In the data rows, the value 128 means zero.
Here is a table of points, one per row:
[160  86 118 111 168  76 111 155 133 129 197 134 125 105 129  98 137 127
  80 145 139 142 111 112 115 130 150 126 120 153 125 250 190  42  70 108
 130 122 114  93 104 153 130 100  70 143 135 110 125 103 149  96 128 111
 152 140 145  91]
[124 142  92 152 126 130 107 118 141 117  92 116 155 109 170  95 143  98
 134 110  10 121 179 127 123  86 156 100 121  94 147  88 241 138 173 131
 114 111 150 126 138 146 149 167  57  94 126 110 141 135 116 159  96 140
 102 110 119 140]
[133 195 153 129 168  85 135 108 168 144  99 166 118 149 136 111 160 184
 152 170 140 142 113 133  83  81 108 190 149  75 143 136 139 167 134 120
 106 113 131 119 144 120  46 142 144 114 139 181  79 159 153 130 132 134
  47 157 121 107]
[153 111 104  89  78 120 117 199 121 133  96  72 146 130 211 160 174 150
 148 109 151 114 159 201 104 157 170 121  89 150 153 100 134  87 125 135
 111  90 132 122 117 182 158 137 137 140 140 149 130 117 115 198 163 139
 122 135  91 148]
[140 128 137 118 126 149  98 110 118 177  90 255 113 130  90 118 143 127
 137  67 148 121 108 133 133 119 104 100 132 126 149 116 176 116  84 114
 139 103 120 131 157 106 147 135 159 164 117  97 156 115 153 132 142 175
 196 152 132 150]
[138 162 148  96 161 132 169 121  97 144 147 141 131 137 114 225 103 135
  66 100   0 144  89 135 155  89 160 116 117 147 120 123 130  66 102 150
 123 133 114 149  48 102  74 126 199 141 153 115 124  92 138  97 147 180
  71 140 126 124]
[129 182 107 137 120 111  87 111 118 122 170 142 141  93 157 129 104 157
 134 159 142 139  91 155 109 112 127 112 119 114  97 145  67 100 112 136
 140 116 148 164 158 113 131 128 153 170 114 143 144 119 116  49 116 121
 113  73 111 141]
[ 98 175 121 160  47 137  87 169  84 122 119 109 115 119 106 133 148  91
 132 142 178 100 134 149 156 175 121  93 141  70 124 107 139 126 183 142
 117 126 115 148 137  77 128 122  84  70 126 197 132 138 133 150 124 109
 125 169 143  26]
[165 135 135 136 119 130 151 190 147  90 105  87 146 113 123 137  87 110
 140 125  96 123  74 118 140  79 163 205 139  89  69  66 133 160 174 116
 123  85  84 148 156 164 117  94 112 144 120 172 130  66 147 157 137 124
 141 165 145 139]
[234  99 145 118 159 139 138 127 169 101 121 101 168  69 113 114  86 117
 152  87 132 119 130 135 203 144  96 136 149 134 158 127 201 113 145 135
 124 198  25 126 110 171 132 133 108 170  98 204  89 187 113 101  80 133
 158 119 100 134]
[104 129 133 161 120 100 117 119 146 110  93  90 159 145  93 185 115 102
 153 200 124 174 153 152 145  69 156 157  96 112 169 150  95  79  96 114
 108 133 166 116 157 120 117 121 180 145 116 116  81  83 107 132 136  84
 158 152  93 134]
[189 117 135 184 166 161 155 146 152 154 133 113  97 183 156 232 109 117
  94  88 177  98  76 134 109 133 115 132 114 134 140 104 168 183 134 121
 158 130  97  87 125 132 130  93 104  99 119 125 142 154 103 103  62 113
 181 126 139 118]
[106 169 134 146 145 163 146 141 125 103  95 164 104 133 127  56  77 152
 155 105 138  84 110 103 140 173 158 150 112 100 168 155 114 145  77 118
 156 124 132 124  52  93 150 129 127 135 130 137  68 149 163  49 127 118
 207 144 121 105]
[ 62 122  99 123 133 139  84  80 134 160 154 124 103 163 118 109 126 198
 151 118 130 109 120 147 154 160 112  79 130 173 135 134 103 132 173   0
 123 157 155  90  94 106 130 148 163 112 144 144 104 106 118 154 154 122
 116 105 138 164]
[120 109 118 110 109 139 103 118 130 105  73 137  90  97 115 109 165 131
 148 121 134 179 127 142 137 132 163 144 113 131 104 121  83  89 114 143
 128 173 111 111 136 105 126 100 146 127 146 119  93 130  78  56 167 144
  97 102 132 136]
[113 103 129 139 116 186  90  96 106 120 170  57 123  75 128 136 127 173
 161 178 122 141 126 131  99 111 112 175 171 139 119 129 114  74 125 192
 101 128 161  68 143 144 102 143 166 140  87  81 124 110 125 181 161 133
 167 109 127  92]
[ 80  86  95 125 174 111 169 147 134 203 108 145 114  34 155  88 142 137
  99 156 155 158 126 135 181  93 137 116 133 114 127 105 157 145 102 106
 149 130 167 176 127  85 131 115 133 136 138 122 150 127 130 123 173 126
 123 142 143 125]
[125 134 117  92 121 124 123 109  29  53 127 130 117 143 127 121 123 153
  84  93 156  95 128 105 116 131  97 255  53 128 117 154 125 113 133 134
 149 166 155 103 132 123 169 141 137 130 135 140 169 161 123 142 151 117
 110 111 133 156]
[125 104 123 139 116 135 194  98  85 111 150 204 174 117 159 103 143 114
 115 184 123 182  92 134 132 100 126 129 123 141 121 145  83 126 118 131
  90 102 172  83 104 122 153  83 111 191 122 188 109 130 109 183 147 177
  77 152 119 146]
[107 146  87 138 177 113 122 140 161  49 106 132 134 138 146 148 152 101
 207 154 121 129 187 122 122 161 134 119 143 160 132 106 119 125 173 123
 151 121  65 157 136 135 131 126 124 130  99 111 255 122  96 185 106 140
 124 112 137 148]
[199 143 162 119 217 154 154 192 114 119  84  55 121 147 139 168  94  84
 167 118 104 122 140  99 144  77 112 100 182  89 137 112  18 104 136 152
  81  97 150 126 134 190 138 133  36  94 128 171 132 209 133  76 135 108
 146 119 135 137]
[140 137 136  89 128 139 133 122 158  87 139 112 133  93 117 127 118 152
  90  99 128 105 100  99 128 153 106 114  71 133 155 117 122 118  72  69
 118 115 174 119 149  90 153  56 138  99 122  83 119 142 132  94 112 141
 136  81 124  30]
[ 88 126 110 125 127 136  92 163 174 120  57 131 154 104 172 169 114 108
 133  50 154 149 146 102  90 164 108 100  75 142 101 196 117 117 171 156
 106 144 117 110 134 157 169 206 162 111 153 110 105  85 157 142  61 138
 136 133 191 113]
[121 110 143 113 103 110 114 152  88 245  98  99 139 185 203  18 102 105
 124 127 137 108 112  98 145 216 108 105 111 126 133 105 156 134 164 112
 160 117  97 146 153 112  83 137 190 102 137  36 133 110 118 164  52 121
 128  99 129 151]
[119 124 142 109 183 137 105 136 122  78 125   0 144 104  49 129 177  85
  88 183 122 111 109 125  81 153 165 118 155 108 116 111 123 149 144 138
 115 121 106 184 106  80 108 146  88 127 112 167  84 162 122 143  98 166
 146 141 143 247]
[ 80  80 173 114 142 120 138 148 115 199 148 138 125 190 123 122  94 160
 138  94 144 109 119 172 124 184  81 179 154 130 100 142 143 118  89 140
 106 159 141 111 135 108 155 123 151 133 118 106 172  96 182  58 133 147
 145  91 110  88]
[140 103 155 179 136 102 111  55 136 123 163 149 123 144 113  87 134 148
 138 121 133 184 101 127 105 150 148  70 109 137 123 113 105 128 147 160
 119 138 167 132 120 120 155  86 105 145 207 111 197 125 151 106 165 125
 101 149  78 129]
[161 124  94 113  89  93 123 132 150 119  71 164 143 134 103 157  98 132
 102 126 134 122 163 112 100 164 102 106 132 101 116  83 139 167 148 155
 132  93  94 112  68 151  50 160  54 133 131  91 120 135  57 141 101 115
 139 105 112 146]
[ 71 120 139 141 117 130 156 119 121 108 167 192 132 120 121 120 122 160
 119 141 121 147 128 138 156 103 130 151 174 147 104 157 119 150 112 118
 104 107 165 242 136 148 127 125 135   0 133 146 133 124 107 155 102 104
  96 139 117 155]
[114 139 138 187 146 154 109 158  93 115 163 154 155  69 140 136 163 153
  70 134  82 147 220 119 116 105 137 140 106 208 107 132  84 176  67 132
  88 150 122 140 148 164 111 113 118 185 154 157 116 124 104 115 144 154
 122 178  86 103]
[128 153 155 131 117 116 217  95 128 128 108 154  84 141 102  98 137 151
 125 114 126  83 133 115 159 159 118  76  99 202 100 145 155 145 123 147
 147 130 132 133 141  99  96 130 166 124  75 126 124  89 153 109 196  70
 131  72 169 138]
[130 132 109 122 155 115 116 116 130 216 114 116 123 136 118 152 136 133
 160 115  65 120 146 100  34 111 146 128 163  88 122 131 104 124 171 163
 151 118  98 171 131 120 200 125 131 111  75 145  86 172  66 230 103  71
 159 149 132 110]
[111 168  97 130  59 140 123  79 184 130 183 102 151 251 128 107 138 156
 127 109 180 152 158  48 196 120 116 110 136 138 126 139 119 154  88 146
 180 135 131 125 131  92 133 141 136 108 126 154 154 116 129 115 172 153
 132 149 148 143]
[196 120 114 128 124  94  92 131 125 115 143 148 102 149 132  85 136  89
  95 143 136 122 130 168 123 101 139 148 219 124 188 127 110 218 141 127
  56 147 141  74 134  90 126 144 139 134 158  96 141 105 142  86 139 105
 115 129 147 137]
[123 149 119 176 128 136 117 116 140 113 167 156 127 131  92 131 116 151
 169 162 135 118 166 144 130  73 107 134 135  99 134 116 125 121 142 154
 116 140 157 127 166 106 115 113  90 143 129  23  61 143 184 161 175 128
  66 149 176 196]
[155  71 134 118  48 128 103 169 131 114 120 120 159 139 146 194 113  87
 128 147 148 136  88 114  88 138 138  85 100 163 121 126 157  98 144  98
  99 176  95 174 108 141 105 150 134 156 116 160 156 210 176 132 119 108
 155  91 123 103]
[116  79 144 106  86 105  97 129 117 125 196 114 161 120 143 153 143   8
 158  63 161 114 153 136 107 137 158 123 117 176 109 102 137 116 158 100
 255  87 153 123 135 221 133 129 158 140 106 131  88 127 136 146 105 153
 105 120 133  78]
[ 80 161 162 111 136 133 204  84 152 135 160 155  80 129 113 117 179 121
  77 166 131 107 134 130 154 141 108 163 161  76 166 125 104 129 127 153
 134 141 121 134 145 196 142 124 120 165 172 162 109  81 117 141 119 138
 154 126 131 155]
[117 119 134  79 100 169 187  93 114 152 140 103  65 121  67 117 115 137
 142 171 146 120 116 143 156 109  99  85 129 119 120 149 145 199 101 116
 157 113 117  68 142 110 141 168 126 129 135  57 146 135 144 101 111 107
  91 154  94 107]
Along one direction, these points spread out more than along any other. Take the direction at right angles to it along which they spread out most. Go by this last direction. For each point below, how far along it does it lie, from 0 to 99? 50 is the average, and the first point above lies past it. One standard deviation of the points above along it is 16.
[ 80  80 173 114 142 120 138 148 115 199 148 138 125 190 123 122  94 160
 138  94 144 109 119 172 124 184  81 179 154 130 100 142 143 118  89 140
 106 159 141 111 135 108 155 123 151 133 118 106 172  96 182  58 133 147
 145  91 110  88] 71
[140 103 155 179 136 102 111  55 136 123 163 149 123 144 113  87 134 148
 138 121 133 184 101 127 105 150 148  70 109 137 123 113 105 128 147 160
 119 138 167 132 120 120 155  86 105 145 207 111 197 125 151 106 165 125
 101 149  78 129] 45
[155  71 134 118  48 128 103 169 131 114 120 120 159 139 146 194 113  87
 128 147 148 136  88 114  88 138 138  85 100 163 121 126 157  98 144  98
  99 176  95 174 108 141 105 150 134 156 116 160 156 210 176 132 119 108
 155  91 123 103] 67
[165 135 135 136 119 130 151 190 147  90 105  87 146 113 123 137  87 110
 140 125  96 123  74 118 140  79 163 205 139  89  69  66 133 160 174 116
 123  85  84 148 156 164 117  94 112 144 120 172 130  66 147 157 137 124
 141 165 145 139] 36
[199 143 162 119 217 154 154 192 114 119  84  55 121 147 139 168  94  84
 167 118 104 122 140  99 144  77 112 100 182  89 137 112  18 104 136 152
  81  97 150 126 134 190 138 133  36  94 128 171 132 209 133  76 135 108
 146 119 135 137] 27
[121 110 143 113 103 110 114 152  88 245  98  99 139 185 203  18 102 105
 124 127 137 108 112  98 145 216 108 105 111 126 133 105 156 134 164 112
 160 117  97 146 153 112  83 137 190 102 137  36 133 110 118 164  52 121
 128  99 129 151] 93
[ 62 122  99 123 133 139  84  80 134 160 154 124 103 163 118 109 126 198
 151 118 130 109 120 147 154 160 112  79 130 173 135 134 103 132 173   0
 123 157 155  90  94 106 130 148 163 112 144 144 104 106 118 154 154 122
 116 105 138 164] 62
[123 149 119 176 128 136 117 116 140 113 167 156 127 131  92 131 116 151
 169 162 135 118 166 144 130  73 107 134 135  99 134 116 125 121 142 154
 116 140 157 127 166 106 115 113  90 143 129  23  61 143 184 161 175 128
  66 149 176 196] 29
[130 132 109 122 155 115 116 116 130 216 114 116 123 136 118 152 136 133
 160 115  65 120 146 100  34 111 146 128 163  88 122 131 104 124 171 163
 151 118  98 171 131 120 200 125 131 111  75 145  86 172  66 230 103  71
 159 149 132 110] 48
[160  86 118 111 168  76 111 155 133 129 197 134 125 105 129  98 137 127
  80 145 139 142 111 112 115 130 150 126 120 153 125 250 190  42  70 108
 130 122 114  93 104 153 130 100  70 143 135 110 125 103 149  96 128 111
 152 140 145  91] 54
[ 80  86  95 125 174 111 169 147 134 203 108 145 114  34 155  88 142 137
  99 156 155 158 126 135 181  93 137 116 133 114 127 105 157 145 102 106
 149 130 167 176 127  85 131 115 133 136 138 122 150 127 130 123 173 126
 123 142 143 125] 45
[124 142  92 152 126 130 107 118 141 117  92 116 155 109 170  95 143  98
 134 110  10 121 179 127 123  86 156 100 121  94 147  88 241 138 173 131
 114 111 150 126 138 146 149 167  57  94 126 110 141 135 116 159  96 140
 102 110 119 140] 48
